a = [-45  24  23   7 -40 -14  19  20   5 -26]
a[0]	-45
a[6]	19
a[2]	23

m =
22,5,-10,11,6
-7,-16,2,-53,-2
Indices start at 0.
row 0 col 0 => 22
row 1 col 3 => -53
row 1 col 0 => -7
row 0 col 1 => 5

x =
-49.966	155.110	-109.631	-0.577	5.299	-118.370	9.679
136.701	-82.921	-49.937	-53.251	-172.915	-49.986	73.491
84.175	-172.036	-92.481	41.338	-17.645	-92.275	-17.226
-125.766	35.287	20.669	2.047	-49.870	-15.356	82.929
-58.851	-24.129	109.620	-20.059	72.932	-6.829	84.544
9.437	-187.498	-14.486	25.940	-125.424	-80.810	-126.518
x[0][0]	-49.966
x[3]	[-125.766, 35.287, 20.669, 2.047, -49.870, -15.356, 82.929]
x[4]	[-58.851, -24.129, 109.620, -20.059, 72.932, -6.829, 84.544]
x[1][5]	-49.986
x[0][5]	-118.370
x[2][1]	-172.036
x[4][1]	-24.129
x[3][1]	35.287
x[2][6]	-17.226
x[1][1]	-82.921
x[3][4]	-49.870
x[1]	[136.701, -82.921, -49.937, -53.251, -172.915, -49.986, 73.491]
x[3][3]	2.047
x[2][4]	-17.645
x[2]	[84.175, -172.036, -92.481, 41.338, -17.645, -92.275, -17.226]
x[1][0]	136.701
x[:, 2]	[-109.631, -49.937, -92.481, 20.669, 109.620, -14.486]
x[:, 1]	[155.110, -82.921, -172.036, 35.287, -24.129, -187.498]
x[0][2]	-109.631
x[3][5]	-15.356
x[0]	[-49.966, 155.110, -109.631, -0.577, 5.299, -118.370, 9.679]
x[:, 0]	[-49.966, 136.701, 84.175, -125.766, -58.851, 9.437]
x[4][3]	-20.059
x[5][1]	-187.498
x[2][3]	41.338
x[4][6]	84.544
x[0][1]	155.110
x[:, 4]	[5.299, -172.915, -17.645, -49.870, 72.932, -125.424]

M =
[[47 30 67 15 66 50 20 53  5 42]
 [47 14 70 35 75 34 20 63 48  4]
 [47 42 66 31 66 43 50 47 50 33]
 [47 27 67 25 66 43 20 59 23 33]
 [47 27 67 35 66 43 20 60 34 33]
 [47 28 67 35 66 44 20 60 32 40]
 [47 34 67 20 69 43 41 49 42 23]
 [47 27 67 35 66 49 15 60  9 42]
 [47 27 67 44 62 48 20 60 24 47]
 [47 45 62 35 66 43 53 46 54 33]
 [47  9 70 35 72 39 17 68 38 13]
 [47 27 67 35 66 43 20 60 29 33]
 [47 27 65 45 66 35 39 60 73 18]
 [47 20 67 53 66 43 20 67 45 30]]
M[0][0] = 47
M[7][6] = 15
M[3][2] = 67
M[:, 2] = [67, 70, 66, 67, 67, 67, 67, 67, 67, 62, 70, 67, 65, 67]
M[13][1] = 20
M[:, 7] = [53, 63, 47, 59, 60, 60, 49, 60, 60, 46, 68, 60, 60, 67]
M[12][2] = 65
M[4][4] = 66
M[10][3] = 35
M[10][5] = 39
M[13][2] = 67
M[:, 6] = [20, 20, 50, 20, 20, 20, 41, 15, 20, 53, 17, 20, 39, 20]
M[6] = [47, 34, 67, 20, 69, 43, 41, 49, 42, 23]
M[5] = [47, 28, 67, 35, 66, 44, 20, 60, 32, 40]
M[0][9] = 42
M[9][2] = 62
M[2][3] = 31
M[7][9] = 42
M[2][1] = 42
M[:, 3] = [15, 35, 31, 25, 35, 35, 20, 35, 44, 35, 35, 35, 45, 53]
M[2][9] = 33
M[1][7] = 63
M[5][1] = 28
M[11][3] = 35
M[8][4] = 62
M[10] = [47, 9, 70, 35, 72, 39, 17, 68, 38, 13]
M[7][7] = 60
M[6][6] = 41
M[4] = [47, 27, 67, 35, 66, 43, 20, 60, 34, 33]
M[13][8] = 45
M[11] = [47, 27, 67, 35, 66, 43, 20, 60, 29, 33]
M[5][3] = 35
M[6][9] = 23
M[1][4] = 75
M[4][6] = 20

W =
[[-11   6   6 -14   2  -9   2   8  -5 -16]
 [  9  -3  -5  10   0   7  -4  -4   7   8]
 [-41  15  21 -49   7 -36   6  29 -14 -60]
 [-13  -3   4 -15   2 -12   4   8  -8 -14]
 [  1  -8  -5   0   3  -2  -3   2   4  -2]]
Rows and columns are counted from 0.
(0, 0) = -11
(3, 4) = 2
(4, 8) = 4
(4, 5) = -2
(2, 8) = -14
(4, 7) = 2
(0, 1) = 6
(2, 9) = -60
(1, 0) = 9
(3, 7) = 8
(0, 5) = -9
(2, 5) = -36
(2, 1) = 15
(0, 3) = -14
(0, 7) = 8
(0, 4) = 2
(1, 5) = 7
(4, 3) = 0
(3, 5) = -12
(1, 8) = 7
(3, 0) = -13
(2, 6) = 6
